In the rows, zero is written as 128.
The rows of D fall into a few groups, and each row is roughly a mix of its group's hidden directions.
D, 196 rows:
[[101 126 143  98 131 168 104 129  87 132  98 132  90 114]
 [114 121 130 171 116 132 121 163  73  99 130 141 136 102]
 [135 100 105 113  78  97 121 165 117 136 107 100 115 119]
 [135 106 107 103 141 164 137 117 100 114  94 101 129  81]
 [122 124 103  94  83 108 122 152 146 154 132  98 108 161]
 [117 131 130 175 162 140 117 156  93  94 112 159 116 129]
 [117 145  99 177 123  86 142 122 115 119 158 102 157 126]
 [137 108 165  78 130 172  95 131 143 122 112 139 115 119]
 [141 136 114 105 129 108 110 104 196 142 141 108 129 154]
 [156 123 117 164 132  90 152 129 169 130 160 127 162 140]
 [137 158 102  72 123  92 140 127 143 146 108 138 114 155]
 [ 97 145 138  94 139 162 111 138  86 142  97 140  96 125]
 [141 145 132 116 168  98  94 146 174 104 120 147 109 140]
 [118 136 121 176 117  80 163 104 135 119 121 108 152 107]
 [129 151 112 107 168 135 145 120 166 165 117 134  85 143]
 [171 176 117 123 160 123 133 140 130 158 132 135 109 165]
 [ 93  77 127 148 101 114 119 116 150 165 136 141 103 140]
 [156 124 107 149 127 100 140 129 177 113 136 131 180 145]
 [113 106 100 150  98  90  98 135 130  93 159 100 122 122]
 [ 99 149 132  84 126 164 108 132  86 133 100 126 100 120]
 [150 187 113 111  99 130 119 106 118 142 169 131 145 140]
 [150 101 122 171 125  94 153 113 166 113 156 128 155 129]
 [130 103 140 157  72 117 128 136  93 102 130 137 163 117]
 [112 158  86 113 126 110 108 145 137 155 171 120 121 165]
 [164 103 125  93 110 164 109 108  99 117 115 103  98 118]
 [137 134 130  85 149 169 112 142 132 159 112 164  96 142]
 [151 115 123 172 110  92 144 109 163 100 138 137 163 131]
 [162  85 136 101 108 157 107  97 120 111 115 107 110 102]
 [101 114 143 160 146 130 134 171  72 116 128 144 120 114]
 [123 164  95 111 152 128 117 154 152 151 168 110 123 161]
 [120 149  77 113 138 129 149 142 129 186 133 142 104 139]
 [164  92 131  86 105 161 110 110 117 116 117  97 114 118]
 [164 114 129  99 106 161 109 111 102 112 101 108  91 111]
 [108 138 139  95 147 164 128 129  84 147 118 132  78 129]
 [163 110 124 165 106  91 138 116 148 127 156 111 167 111]
 [158  97 122 106  93 148 107 120  91 101 108 106 108 107]
 [136 114 139  85 160 174 128 150 110 127 116 133  86 139]
 [112 173 123 125 155 137 116 158 152 140 128 170 120 168]
 [158 117 117 161 131  90 152 117 171 125 160 126 155 144]
 [125 170 123 134 142 103 140 136 148 150 153 164 142 177]
 [121 119 159 154 129 134 142 135 133 117  94 182 169 110]
 [ 91 151 132 168 163 106 142 141 150 150 143 158 143 145]
 [151 137 119  96 167 114 135 109 184 156 120 114 117 140]
 [128 153 113 100 168 125 134 111 169 169 139 123 105 154]
 [165 101 130  94 112 166 104  96 111 112 122 103 111 114]
 [ 97 155 135 157 160 102 159 147 155 151 134 160 143 139]
 [115 131 162 161 165 144 156 112 122 116 118 175 146 108]
 [125 156 100 106 156 148 135 166 124 177 126 156 121 144]
 [117  94 130 171 103 150 121 130 103 120 157 104 153  93]
 [ 95 120 154 155 106 106 119 131  86 123 136 140 180 120]
 [135 135 112 113 147  85 106 150 180 110 127 125  89 131]
 [117 167 103  96 153 108 121 164 125 145 106 153  97 144]
 [141 129 113 108 104 105 106 103 180 130 148 106 145 164]
 [142 148 104 100 158 117 131 102 177 139 140  92 117 151]
 [120 173 122 134 128  91 133 148 157 131 136 151 148 178]
 [142 113 149  80 130 177 105 137 143 132 113 147  93 133]
 [136 123 121 122 174 106 139 173 148 117 113 173 109 143]
 [151  98 124 171 122  98 148 122 168 118 157 126 161 127]
 [151 115 169 130 149  92 163 123 117  93  97 139 111 139]
 [136  91 180 138 114 135 149 137  93 116  94 154 130 120]
 [140 155 148 142 191 145 142 137 142 114 122 161 154 120]
 [140  86 140 144 110 152 116 132  98 137 128 110 141  70]
 [120 142  93 116 136  77 115 142 141  78 148 112 137 144]
 [129 121 153  88 116 186 107 135 110 132 113 161 110 124]
 [131 142 104 102 168  98 142 166 156 114 125 148 111 161]
 [145 150 111  97 135  78 111 138 165 140 145 128 105 159]
 [113 108 147 148 141 141 129 171  69 105 116 144 122 110]
 [ 98 160 131 152 141  95 152 144 158 159 135 156 158 140]
 [159  86 133 105  99 151 107 108 110  98 116 104 127 100]
 [145 138 119 111 126 110  92 108 201 135 128 118 139 131]
 [141  97 155 105 157 150 104 156 160 129 152 117  89 128]
 [141 120 153 111 106 146 114 135 129 178 123 186 140 126]
 [165 109 125  92 127 161 116 120 103 115 113  97  84 119]
 [121 111 163 130 126 126 131 131 101  66  95 147 154 124]
 [106 131  81 107  80 136 120 119 136 167 154 118 137 141]
 [ 99 173 127 157 149 102 141 157 144 135 135 149 164 149]
 [128 137 118 114 150 113 129 142 157 158 104 167  76 149]
 [157 107 123 169 132  92 145 125 177 115 147 129 152 141]
 [114 123 125 180 109 119 120 159  80 109 148 139 145 109]
 [108 124 129 165 111 176 126 113  88 151 148 109 144 104]
 [119 112 143 168  94 131 131 145  78 107 127 147 149  98]
 [124 175 103  95 136 145 122 129 143 175 146 114 119 160]
 [101 175 131 149 159 115 145 131 151 166 138 155 131 153]
 [135  91 160 136  99 123 142 110 107  80 115 119 162 113]
 [135 106 152 176 166 123 130 152 102  94 132 153 141 112]
 [ 87 165 130 159 151 105 144 136 152 145 149 152 143 157]
 [125 153  76 106 125 111 122 126 159 145 169 107 133 156]
 [152 104 116  77  90 128 132 159 152 157 121 123 143 113]
 [ 88 143 138  90 123 154 105 127  81 142 108 128 102 112]
 [104  95 109 140 121 101 104 148 151 134 152  81 104 149]
 [ 94 140 135  88 128 160 103 134  90 131  94 122  97 117]
 [164 100 121 105 105 152 105 105  95 120 114 102  98 105]
 [145 144  97  92 164 115 123 122 162 149 135 110 119 171]
 [123 168  83  94 146 126 118 152 144 157 146 136 134 158]
 [138  74 158 146 142 143 128 129 103 150 133 115  87 102]
 [145 171 134 120 100  95  90 115 139 154 156 120 130 159]
 [140 143 108 101 154  99 138 122 179 136 120 146  99 162]
 [127 118 151 128 152 145 151  88 136 105 157 158 172 109]
 [141 103  93 101 116 111 118 164 125 149 133  95  83 141]
 [129 163  92  97 129 124 116 151 133 174 158 130 133 160]
 [134 129 139 100 140 184  97 152 122 139 126 160  92 119]
 [ 96 145 142  99 120 158 106 145  79 139  96 132 108 113]
 [131 166 103 121 171  93 118 133 157 132 133 135  89 150]
 [115 184 110 146 128  91 142 137 153 132 155 150 149 149]
 [138 144 102 118 155 112 127 129 183 167 139 130  99 155]
 [126 145 115 135 178  92 124 162 145 113 129 148  89 147]
 [100 159 132 160 164 107 148 152 156 147 131 163 137 144]
 [126 113 160  73 138 161 130 114 155 148 120 131  96 149]
 [123 139  99 165 111  71 142 114 146 130 145 109 155 146]
 [157 115 119 165 137  93 144 113 175 129 166 128 143 139]
 [113 107 120 132  73 110  97 121 132 132 124  74 114 132]
 [148 166 115 111 170 120 138 164 140 153 119 121 110 167]
 [149 128 114 157 111  97 141 115 169 117 165 129 172 134]
 [102 189 126 119 121  99 109 126 142 124 123 149 115 169]
 [ 93 123 146 104 125 176 102 133  88 142 115 146 106 109]
 [116 114 125 164 101 102 115 149  85 104 150 125 169 133]
 [ 87 156 130 159 126  91 150 148 145 134 138 157 162 141]
 [ 90 148 120 158 151  92 148 143 143 140 162 143 161 144]
 [151 100 156 119  96 161 124 149 103 148 123 175 130 112]
 [147 139 112 104 114 150 124 113 156 200 138 126 122 131]
 [125 158 107 124 159  85 118 137 151 133 142 140  89 167]
 [121 138  91 119 112 128 125 125 156 187 155 122  95 147]
 [129  80 105 116 135 106 120 149 156 166 146 101  98 136]
 [147 111 137  78 159 137 120 129 170 121  97 114 100 143]
 [133 162 129 102 122 112 100 151 157 129 112 130 138 188]
 [134 107 144 134  76 149 138  84 112 143 131  99 151 107]
 [148 163 129 117 175  98 104 119 171 114 114 132 103 130]
 [162 122 118 164 134  94 153 122 174 116 150 134 149 152]
 [ 86 154 130 151 145 102 152 143 152 158 146 153 145 157]
 [101 134 147  93 123 162 110 145  76 152 110 127 107 117]
 [145 117 149 129  91 142 150  88  96 135 131  95 163 108]
 [140  73 132 129 131 143 154 108 108 122 139  90 107  91]
 [163 102 118  93 103 153 107 104  97 114 126  96 110 112]
 [115  82 135 154  79 136 133 100 111 107 137 131 161 119]
 [163  95 132 103 103 160 105 105 104 109 110 104 110 106]
 [160  99 132  92  90 157 108 106 111 106 112 102 119 115]
 [121 115 149 162  85 125 142 129  85 130 134 153 162 102]
 [ 95 159 101 113 136  86 121 144 124  93 122 128  99 159]
 [162 105 121  95  90 148 109 102 100 107 122  98 122 107]
 [121 115 138 171 103 125 136 150  73 108 127 144 149  99]
 [154  90  90 128 104  98  97 134 116 114 150 112 140  97]
 [124  71 115 140 138 104 119 138 148 132 143 103  81 110]
 [126 144 162 149 164 147 137 107 168 149 103 166 114 121]
 [123 153 136  90 148 158 116 139  88 157 113 126  86 139]
 [137 114 157  68 148 173 109 125 131 120 108 126 111 128]
 [113 149 152 112 134 127 105 121 128  57 104 112 146 131]
 [126  96  96 116  96 112 100 123 127 137 154  87  89 138]
 [157  84 128 108 104 152 102 111 113 110 114  99  97 108]
 [115 140 102 163 132  88 138 116 130  99 153  79 146 133]
 [ 92  78 140 122  99 150 143 125 104 111 133 123 155  94]
 [100 167 125 153 165 101 153 148 146 157 143 149 135 147]
 [ 87 164 125 154 148 102 150 134 150 153 151 152 135 154]
 [134 170 106  85 135  79 111 137 147 113 127 108 114 143]
 [131 157 108 116 160 134 126 146 157 174 147 139  99 162]
 [149  86 131 115 119 137 120  99 116 108 112  80  99  99]
 [120  98 159 148 103 128 132 138  84  88 121 120 156 100]
 [130 174 116 117 171 132 131 149 143 148 121 157 112 171]
 [ 88 161 128 159 148  96 151 147 144 140 148 148 156 147]
 [126  67 153 122 111 168 127 133  96 127 122 116 132  99]
 [109  75 158 149 118 130 140 129  92 121 111 116 108  92]
 [ 90 142 142  83 127 153  99 156 104 145 115 113  99 134]
 [163  96 122  94 110 152 109 117 105 111 120  90  97 114]
 [120  90 147 155  94 164 141 119  94 158 120 144 135 105]
 [162 116 123 173 119  98 160 108 143 129 163 138 159 124]
 [127 139  98 120 148  95 135 147 165 146 150 127  84 162]
 [114 148 112 170 123  84 149 105 129 142 161 108 161 125]
 [134  80 156 142  90 161 125 121 119 127 119 130 158  91]
 [136 118 147  91 153 169  89 154 136 118 104 145 101 116]
 [125 142 121 102 122 120 121 126 175 179 136  97 108 160]
 [149 100 124 172 124 103 149 101 163 113 150 148 158 130]
 [128 113 176 130 108 137 101 120 106  89  94 142 153 106]
 [137 185 115 110 150 117 143 135 136 134 124 146 115 183]
 [135 166  95 119 155  80 119 140 141 133 154 104 101 140]
 [122 144 107  77 135 104 132 168 145  86 116 118 137 146]
 [144 106 138  83 151 166  98 161 111 109 110 134 109 139]
 [126 101 173 147  99 153 138 110  88 106 120 118 158 115]
 [105 144 140  95 144 163 105 147  94 145 101 132  87 130]
 [144 157  96 118 142 116 119 116 122 180 144 105  83 131]
 [127  56 147 135 148 149 143 116 115 134 129 120 105 104]
 [159  96 143  82 143 166 121 151 110 105 106 124 110 132]
 [122 132 120 170  98  89 142 111 112 111 139 111 176 115]
 [120 142 104 168 132  86 139 116 119 104 150  88 160 118]
 [143 131 108 118 164  79 130 154 167  92 130 125 110 131]
 [131 132 114 110 143 102 173  92 119 122 130  81 148 157]
 [114  68 141 146 111 138 121 128 126 120 141 103 132  76]
 [114  71 130 107 134 163 155  99 116 101 124 115 110 111]
 [131 149  99 110 113 114 107 121 138 182 146  96 103 155]
 [132 101 138 126 104 152 114 117  85 117 100 107 124  75]
 [123 142 132  88 142 129 115  89 188 139 127 106 120 146]
 [109 138 105 173 116  88 126 128 114  84 116 107 156 120]
 [ 91 151 124 162 157  92 151 150 151 151 147 148 138 142]
 [ 93 174 122 151 141  95 149 141 146 146 150 146 153 150]
 [102 150 139 128  98 178 126  90 101 152 119 100 126 123]
 [160 100 125 170 130 101 150 103 154 135 165 135 155 123]
 [152 122 114 101 121 134 130 139 150 196 119 163 120 128]
 [152 114 138  75 142 171  97 141 142 115 112 128 101 132]]

One row of each group comes first, with its name. Which group is each row after those in?
[ 98 153 117 167  94  98 150  96 112 135 142 127 161 129] -> T
[135 136  85  94 133 121 136 167 159 163 155 126 126 152] -> H
[161  97 126  90  98 159 108 110 105 113 116  97 111 118] -> V
[104  75 132 128 144 155 159 141 105 143 140 122 142  89] -> C

[102 105 132 158 138 124  91 118 168 149 143  94 104 151] -> V
[133 135 135  89 151 135 135  97 186 152 123 113 102 141] -> T
[117 143 126 175  99 136 141 135  92 153 153 164 135 101] -> T
[132 121 172 134 114 184 125  98 131 172 119 132 122 132] -> H
[ 97 121 127 129 105 119 106 118 171 159 143  93 112 168] -> V
[124 184 120 137 124 116 116 128 152 174 109 130  93 148] -> V
[ 82 142 138  95 143 166 120 144 100 140 113 153  98 139] -> C
[100 155  90 130 131 151 117 140 120 180 157 140 119 154] -> H
[122 150 148 130 189 145 142 122 173 113 148 141 126 144] -> V
[ 92 105 109 162 117  94 134 108 105 157 160 122 101 118] -> V
[156  90 102 114 122 106 100 133 144 130 146  76 118 106] -> V
[130 102 121 106 116  93 123 144 151  63 113 134 149 123] -> H
[116 126 104 139 150  78 109 151 150  76 137 140 114 135] -> H
[142 154 162 126 165 160 150 124 144 133  93 171 133 122] -> V
